Some points, each followed by its number:
-15/22/-11/2/7/-8/20/0/15/-5/0/4/-4/15/13/-5 0
53/-54/51/-12/-22/24/-53/10/14/14/10/-32/87/9/9/6 1
-20/21/-25/18/24/8/12/25/-15/-51/9/18/-24/-56/-9/2 2
23/-16/31/-9/-29/8/-13/5/11/12/9/-1/10/7/11/6 3
-11/7/-7/-8/8/0/22/17/17/-3/6/4/-12/12/14/9 4
-16/25/0/12/-10/-32/17/13/16/-8/-6/-7/-13/13/12/-12 5
-21/16/-16/-39/17/-48/-4/52/16/-3/-97/70/12/-11/13/-87 6
14/-6/-2/-27/-30/8/-2/0/11/15/8/-8/-7/10/12/4 7
10/-11/-1/-12/-7/8/6/14/12/8/9/5/0/11/11/9 8
-20/-13/-24/-71/-3/-16/6/41/-97/56/-43/-4/5/19/-43/17 9
0/7/13/0/-21/-32/14/-24/11/15/6/-14/-4/10/12/3 10
-17/29/-6/28/-36/-16/19/-19/19/-1/-6/12/-4/10/11/-6 11
-23/18/-26/-33/1/8/6/39/-16/-43/9/0/27/-73/9/9 12
-22/-6/-28/35/46/0/2/-15/-60/0/14/-48/-23/23/-40/35 13
29/-29/31/-7/-46/40/-28/-9/9/21/7/-10/10/8/10/5 14
23/-14/23/-6/-33/8/-18/1/13/24/6/-6/1/8/9/14 15
21/-18/27/-1/-19/8/-8/-26/13/9/8/-5/23/6/9/1 16
10/-6/-1/-20/-8/0/6/-3/14/12/9/-10/0/11/10/16 17
24/-25/16/-15/-3/32/-18/-29/12/13/8/-11/12/11/9/4 18
-22/11/-24/-12/12/-8/9/47/-37/-11/10/-68/-31/22/9/44 19
-7/10/-5/-2/-14/-16/17/-24/14/-1/0/-4/-9/13/11/-6 20
-21/19/-24/5/15/16/14/29/-18/-34/9/8/-25/-58/-3/-4 21
-21/1/-23/65/9/0/5/-21/-44/-17/13/-15/-23/11/-48/21 22
-22/23/-27/0/3/-16/16/14/-14/-47/11/13/-34/-51/-10/6 23
5/-1/0/-8/-19/8/7/-33/11/13/10/-9/-7/16/11/12 24
31/-25/31/0/-27/32/-27/-15/12/14/7/6/9/11/10/5 25
55/-68/63/-5/-16/40/-71/-15/11/33/4/-20/73/13/9/13 26
-16/20/-9/1/16/-40/10/14/15/-8/-52/41/-13/-3/13/-69 27
-15/13/-2/13/-25/-40/21/26/16/-2/-11/0/-13/9/12/-24 28
-18/29/-7/13/2/-48/14/12/18/-12/-47/12/-11/-6/12/-61 29
-22/29/-17/-68/1/-48/-6/1/17/-13/-111/101/7/-16/12/-96 30
-21/29/-12/-32/32/-48/11/19/17/-3/-68/44/-1/-9/12/-72 31
24/-22/23/-15/-22/8/-20/-15/10/9/6/-23/7/9/8/9 32
-13/16/-6/8/-7/-16/20/-4/17/6/1/16/-10/13/11/-8 33
-22/10/-21/1/15/8/18/3/-23/-33/12/-7/-29/-29/-4/10 34
-21/18/-23/8/-33/-40/13/23/17/-6/-37/24/10/5/13/-37 35
19/-10/24/2/-12/16/-2/-9/12/15/10/-22/8/9/10/4 36
-21/5/-29/46/2/16/7/-41/-29/-20/17/-5/-15/13/-68/15 37
31/-29/21/-19/-14/16/-21/-6/9/21/8/0/2/13/9/9 38
-20/22/-22/13/50/24/13/39/-26/-39/10/-23/14/-46/6/18 39
-19/27/-23/14/-23/-40/17/37/14/-6/-13/10/7/11/14/-20 40
-14/18/-13/12/5/-24/24/-1/17/3/7/3/0/13/12/1 41
-21/21/-24/-16/27/32/6/29/-16/-40/9/5/33/-62/9/10 42
7/8/15/-3/-36/8/8/-12/13/21/9/4/-5/14/9/5 43
New points follow, each followed by the numbers of its three nearest points above, nearest first.
62/-64/67/-8/-15/48/-88/-62/9/34/7/-21/88/8/8/15 26 1 14
10/-7/4/10/-9/0/6/21/17/15/-5/-27/16/4/10/-27 36 8 17
-21/13/-19/23/15/8/23/24/-35/-30/13/-20/-20/-12/5/23 34 39 21
7/5/5/-33/-27/8/6/8/10/9/11/1/-12/12/11/6 7 17 8
15/-13/6/-19/38/-8/5/8/12/13/6/17/2/10/10/6 8 17 4
19/-16/10/-15/28/0/-7/19/14/17/7/-2/-17/8/9/0 8 17 4
25/-25/26/-38/-5/32/-18/20/11/14/7/9/0/7/9/5 38 3 8
13/-2/3/-2/8/0/1/-5/10/15/8/-9/-8/9/11/13 17 8 36
4/4/6/-10/1/16/9/-45/10/9/9/-5/-5/16/12/10 24 17 20
4/-4/12/-9/-24/8/13/1/12/19/8/0/-8/16/12/2 43 7 8
15/0/17/-19/4/8/3/11/12/11/11/5/-9/8/11/-2 8 17 7
32/-32/31/-34/-17/24/-30/10/11/24/9/10/9/10/11/11 38 3 25
62/-62/70/-12/-19/56/-82/-18/11/22/7/2/71/10/8/7 26 1 14
-22/41/-27/-13/50/32/8/57/-19/-28/8/26/42/-61/10/10 42 39 12
-21/-21/-20/-1/-31/32/-1/-37/-92/95/-25/-8/52/39/-127/17 9 37 13
59/-66/56/-23/-4/32/-76/-46/15/29/4/-13/66/8/9/12 26 1 25
-20/21/-18/-2/44/8/12/-2/-25/-37/10/1/-24/-25/-14/12 34 2 21
12/-7/9/11/-33/0/1/-17/13/4/9/-40/0/12/10/-2 36 32 24
59/-56/53/-13/-23/40/-73/-64/11/19/6/-6/66/4/8/10 26 1 25
-21/10/-18/48/10/16/5/2/-38/-25/14/-10/-24/9/-47/20 22 37 13
-21/27/-28/29/20/-40/21/6/21/-2/-7/-11/3/14/12/-9 41 5 0
12/-1/-11/-16/-7/8/3/11/12/15/7/6/-12/11/11/1 8 17 7
55/-62/52/-13/-3/40/-78/-26/13/28/5/-7/54/9/8/12 26 1 25
1/7/10/-12/0/-24/15/43/10/-3/9/-13/-8/13/9/16 4 8 5
-22/32/-13/-3/-9/-40/3/24/13/-14/-60/55/-4/-6/13/-60 27 29 31
-18/8/-19/15/3/8/12/-17/-31/-34/11/-2/-27/-12/-28/17 34 22 37
5/4/14/9/35/-8/15/-38/16/9/-4/-4/-8/8/7/-26 20 0 33
-24/21/-29/-20/29/-56/4/22/15/-10/-74/53/17/-4/13/-70 31 27 6
25/-20/18/-19/-3/16/-20/-1/11/17/7/8/3/9/9/9 38 3 15
15/-10/24/16/-27/-8/-1/-28/17/-6/6/-19/16/7/10/-11 16 36 32
-19/30/-16/-1/-9/-56/-1/-8/17/-15/-55/13/5/-4/13/-46 29 35 27
9/3/6/1/-23/8/7/-15/12/13/8/7/-7/14/10/8 43 24 17
19/-16/18/-41/-28/0/-6/1/11/13/10/-4/-16/8/10/6 7 17 38
-22/-21/-22/-28/14/16/1/-45/-104/96/-36/17/33/32/-115/21 9 13 37
55/-61/48/-19/-44/40/-74/-7/14/33/7/-3/56/4/8/14 26 1 14
-22/-6/-28/49/8/-16/4/-23/-51/1/14/-24/-11/26/-66/29 22 37 13
-21/-5/-25/67/27/0/9/-78/-37/-4/16/-6/0/16/-77/21 37 22 13
56/-66/55/0/-20/40/-67/-31/16/30/10/-17/86/5/10/9 26 1 14
-19/29/-25/-127/21/-56/-13/-6/15/-15/-127/127/12/-19/13/-127 30 6 31
19/-8/26/21/8/0/-8/9/11/22/8/-14/1/9/9/-3 36 3 15
-23/26/-22/4/-31/-48/0/18/18/-12/-61/38/3/-2/14/-48 35 29 27
-3/12/-9/-4/-26/-8/21/-27/13/1/7/14/-9/17/12/0 20 33 24
11/-4/7/-5/21/16/4/39/9/14/7/-12/-5/14/10/6 8 4 17
17/-9/25/16/3/8/-2/12/14/17/8/-3/-2/11/10/1 36 8 3
-19/25/1/1/-17/-48/8/-3/15/-6/-59/15/-1/-1/11/-60 29 27 35
-21/3/-7/49/64/0/5/-1/-51/-9/15/-34/-17/21/-51/21 13 22 37
37/-31/25/-15/-1/32/-36/9/11/28/6/-14/15/9/10/8 38 25 18
-21/-10/-10/52/10/8/2/-43/-33/-2/14/-16/-3/20/-91/23 37 22 13
-20/-7/-11/-41/11/0/4/69/-80/38/-21/-52/-15/23/-23/25 9 19 13
-22/28/-31/-4/22/32/12/38/-26/-41/10/-19/0/-42/6/11 39 42 21
-21/22/3/12/-1/-32/19/13/17/-6/-10/-7/-8/6/12/-12 5 28 41
12/1/16/16/-29/0/9/0/11/12/8/1/-9/15/9/6 43 36 15
56/-66/51/-21/7/48/-72/-5/9/26/4/4/60/9/8/10 26 1 25
-1/8/0/6/-24/-8/9/4/11/7/10/13/-12/14/11/-1 33 43 20
-23/26/-27/-20/20/32/9/42/-17/-28/10/7/26/-65/9/0 42 12 21
18/-10/9/-20/-36/32/0/-9/15/16/9/-13/-4/16/9/7 7 15 43
-20/19/-29/6/29/-8/16/-1/-18/-38/11/-10/-42/-33/-24/2 34 23 2
